0: np.array([-2.130, -0.270, 2.081, -0.096, 1.878, -1.167, 0.523, -0.782, -0.379, 1.206, -0.446, 0.657, 0.532,
          0.501, -0.450, -0.028, -1.573, -0.905, -0.712, 0.091, -1.139, 0.816, -0.744, -1.533, 0.867, -0.210,
          0.501, 0.524, 0.919, -1.916, 0.624, 0.817])
1: np.array([-0.992, -0.486, 0.898, -0.858, 0.752, -1.047, 0.951, -0.121, -0.462, 0.731, -0.505, -0.190, 0.013,
          -0.160, -0.408, -0.517, -0.824, -0.232, -0.080, -0.318, -0.513, 0.318, -0.302, -0.614, 0.573, 0.209,
          0.824, 0.518, -0.014, -1.074, 0.002, 0.459])
2: np.array([-2.397, -3.224, -0.258, 3.943, -1.438, 2.256, -3.046, -1.853, 4.239, -2.205, -0.910, -1.304, 1.332,
          -0.636, -0.950, 2.895, 0.909, -0.123, -2.252, 1.974, -2.111, 2.723, -0.879, 1.549, -2.310, 3.148,
          -1.206, -1.697, 3.931, 1.379, 3.681, 0.838])
3: np.array([0.940, 0.432, 0.341, -0.812, 0.549, -0.472, 1.640, -0.194, -0.831, 0.605, 0.230, -0.019, -0.377,
          -1.033, -0.437, -0.844, 0.062, 0.737, 1.304, -0.442, 0.487, -0.627, -0.528, 0.839, -0.116, 0.283,
          0.816, 0.056, -0.066, -0.122, 0.067, 0.234])
4: np.array([0.140, 0.697, 0.350, -0.666, 1.071, -0.782, 0.671, 1.349, -0.582, 0.565, -0.708, 0.266, -0.319,
          0.157, 0.349, -0.657, 0.467, -0.214, 0.900, -0.864, 0.243, 0.198, -0.260, -0.915, 0.462, -1.163,
          0.616, 0.022, 0.091, -0.524, 0.114, -0.201])
5: np.array([-0.055, -1.171, -1.614, 3.183, -2.128, 3.845, -2.928, -5.024, 0.954, -1.772, 1.190, 0.707, 0.973,
          -0.129, -1.453, 2.208, -0.563, -0.296, -2.732, 2.233, -1.177, 1.523, -1.766, 1.046, -2.321, 2.436,
          -3.215, -1.333, 0.418, 1.646, -1.323, 0.557])
6: np.array([1.756, 1.110, 0.103, -0.739, 0.928, -0.222, 2.053, 0.643, -0.618, 0.987, 0.360, 0.264, -0.098,
          -0.720, -0.275, -1.099, 0.680, 0.698, 1.598, -0.495, 0.562, -0.489, -0.476, 0.691, 0.029, -0.422,
          1.121, 0.216, 0.249, -0.163, 0.026, -0.437])
7: np.array([0.844, 0.974, -0.336, -0.629, 0.164, -0.600, 0.420, 1.815, -0.149, 0.548, 0.206, -0.265, 0.147,
          0.410, 0.460, -0.638, 0.779, 0.155, 0.563, -0.438, 0.699, -0.145, 0.819, -0.228, 0.729, -1.150,
          0.836, 0.514, -0.357, -0.172, -0.110, -0.736])
8: np.array([-0.448, -1.217, -0.769, 2.682, -2.174, 2.663, -2.410, -3.793, 0.946, -1.724, 1.106, -0.188, 0.609,
          -0.482, -0.572, 2.065, -0.571, 0.448, -2.278, 1.646, -0.823, 0.645, -0.898, 1.788, -1.619, 2.652,
          -2.647, -1.231, 0.441, 1.639, -0.271, 0.811])
9: np.array([0.399, 0.486, -0.501, 0.465, -0.554, 0.545, -0.900, 0.007, 0.524, -0.023, 0.839, 0.072, 0.653,
          0.862, 0.079, 0.305, -0.045, -0.314, -0.843, 0.648, 0.147, 0.176, 0.673, 0.001, 0.314, -0.301,
          -0.432, 0.328, -0.391, 0.328, -0.547, -0.599])
10: np.array([-0.128, 0.427, 0.426, -0.853, 0.600, -0.406, 0.002, 1.314, -0.282, 0.122, -0.453, 0.815, -0.370,
          1.106, 0.832, -0.299, 0.072, -0.822, 0.250, 0.021, -0.206, -0.980, 0.916, -1.358, 0.473, -1.907,
          -0.345, 0.609, -0.453, -0.320, -0.641, -0.773])
11: np.array([-0.185, 0.748, -0.532, -1.172, 0.439, -1.410, 0.115, 0.800, -1.200, 0.475, -0.387, -1.105, -0.373,
          -0.614, 0.050, -0.850, -0.982, -0.500, 0.267, -1.742, 0.418, 0.453, 0.180, -0.011, 1.235, 0.438,
          0.912, -0.541, -2.422, -0.050, -0.056, 0.794])
12: np.array([0.053, -1.171, 0.841, -0.661, -0.701, -0.351, 1.404, -1.364, -0.303, -0.119, 0.498, -0.020, -0.417,
          -1.031, -0.430, -0.110, -0.240, 1.310, 0.664, 0.604, 0.432, -1.458, -0.006, 1.206, -0.708, 1.021,
          0.157, 0.572, 0.485, -0.183, 0.105, 0.577])
13: np.array([-0.059, 0.155, -0.818, 0.007, -0.404, -0.063, -0.640, -0.711, -0.429, -0.217, 0.122, -0.731, -0.081,
          -0.583, -0.204, -0.023, -0.768, -0.313, -0.335, -0.760, 0.129, 0.791, -0.256, 0.476, 0.215, 1.099,
          -0.268, -0.843, -1.583, 0.476, -0.188, 0.817])
14: np.array([1.468, 1.240, -0.195, -0.748, 0.676, -0.388, 1.449, 1.326, -0.316, 0.852, 0.398, 0.012, 0.163,
          0.034, 0.066, -1.028, 0.545, 0.405, 1.074, -0.493, 0.549, -0.293, 0.182, 0.214, 0.440, -0.859,
          1.180, 0.421, -0.048, -0.218, -0.203, -0.821])

np.array([-1.391, 0.065, 0.684, -0.978, 1.428, -1.377, 0.585, 0.596, -0.678, 1.076, -0.906, -0.419, 0.152,
          0.171, -0.350, -0.768, -1.110, -1.010, -0.375, -1.008, -0.842, 1.147, -0.345, -1.358, 1.306, -0.143,
          1.114, 0.294, -0.711, -1.285, -0.037, 0.503]) 1 0 4 11 10
np.array([-0.011, 0.169, -0.898, 0.112, -0.574, -0.050, -0.765, -0.719, -0.431, -0.366, 0.222, -0.814, -0.101,
          -0.649, -0.167, 0.016, -0.815, -0.190, -0.303, -0.654, 0.241, 0.629, -0.206, 0.685, 0.133, 1.180,
          -0.334, -0.978, -1.645, 0.670, -0.030, 0.869]) 13 11 9 3 1
np.array([0.117, 0.586, 0.178, -0.887, 0.773, -0.436, 0.260, 1.643, -0.321, 0.235, -0.537, 0.626, -0.533,
          0.903, 0.784, -0.505, 0.282, -0.676, 0.540, -0.252, 0.005, -0.813, 0.673, -1.273, 0.515, -1.877,
          0.006, 0.320, -0.433, -0.221, -0.496, -0.785]) 10 4 7 14 1
np.array([-0.361, 0.224, 0.609, -0.797, 0.502, -0.401, -0.110, 1.172, -0.243, 0.080, -0.269, 0.902, -0.375,
          1.307, 0.736, -0.230, -0.125, -0.873, 0.003, 0.325, -0.260, -1.140, 1.053, -1.450, 0.581, -1.810,
          -0.577, 0.742, -0.540, -0.391, -0.771, -0.787]) 10 4 7 9 1
np.array([-0.572, -1.611, 0.555, -0.315, -1.317, -0.413, 0.211, -0.229, 0.010, -0.748, -0.665, -0.312, -1.020,
          -0.850, 0.255, 0.325, 1.286, 1.744, 0.797, 0.158, 1.298, -0.961, 0.149, 0.672, -0.967, 0.509,
          0.101, 0.741, 1.398, -0.267, 0.586, 0.776]) 12 3 1 4 13
np.array([-2.837, -2.965, 0.186, 4.340, 0.372, 1.577, -2.828, -1.436, 4.565, -1.713, -1.225, -0.548, 0.800,
          -0.938, -1.957, 3.015, 0.585, -0.942, -1.437, 1.363, -2.934, 1.596, -0.945, 1.048, -1.928, 3.702,
          0.302, -1.836, 4.247, 0.843, 4.746, 1.080]) 2 8 5 13 9
np.array([-0.813, -2.462, 1.115, -0.259, -1.945, -0.617, 1.130, -1.516, 0.626, -0.642, 0.562, -0.018, -0.012,
          -0.520, 0.253, 0.675, -0.445, 2.094, -0.163, 1.137, 0.618, -1.193, 0.290, 0.986, -0.871, 1.423,
          0.300, 1.180, 2.021, -0.566, 0.252, 0.440]) 12 1 3 9 13
np.array([-0.001, 0.544, 0.316, -0.862, 0.670, -0.452, 0.139, 1.483, -0.272, 0.126, -0.486, 0.672, -0.370,
          1.048, 0.748, -0.420, 0.121, -0.765, 0.422, -0.066, -0.131, -0.963, 0.801, -1.321, 0.427, -1.761,
          -0.222, 0.496, -0.467, -0.280, -0.575, -0.890]) 10 4 7 14 9
np.array([-0.562, 0.254, 0.613, -0.789, 0.957, -0.623, 0.238, 1.047, -0.333, 0.404, -0.522, 0.538, -0.234,
          0.925, 0.417, -0.338, -0.325, -0.846, 0.059, -0.100, -0.432, -0.385, 0.496, -1.475, 0.725, -1.462,
          0.036, 0.539, -0.390, -0.674, -0.404, -0.431]) 10 4 1 7 14
np.array([0.559, 1.126, -0.141, -0.541, 0.050, -0.621, -0.156, 1.815, 0.288, 0.646, 0.721, -0.145, 0.573,
          1.194, 0.606, -0.371, 0.122, -0.364, -0.176, 0.032, 0.593, -0.350, 1.570, -0.450, 1.279, -1.343,
          0.607, 0.974, -0.753, -0.171, -0.307, -1.067]) 7 10 14 9 4
np.array([0.815, 1.081, -0.237, -0.597, 0.142, -0.523, -0.058, 1.876, 0.162, 0.691, 0.691, -0.090, 0.601,
          1.034, 0.530, -0.525, 0.189, -0.347, -0.099, -0.088, 0.549, -0.318, 1.523, -0.501, 1.256, -1.413,
          0.848, 0.814, -0.625, -0.186, -0.266, -1.102]) 7 10 14 4 9
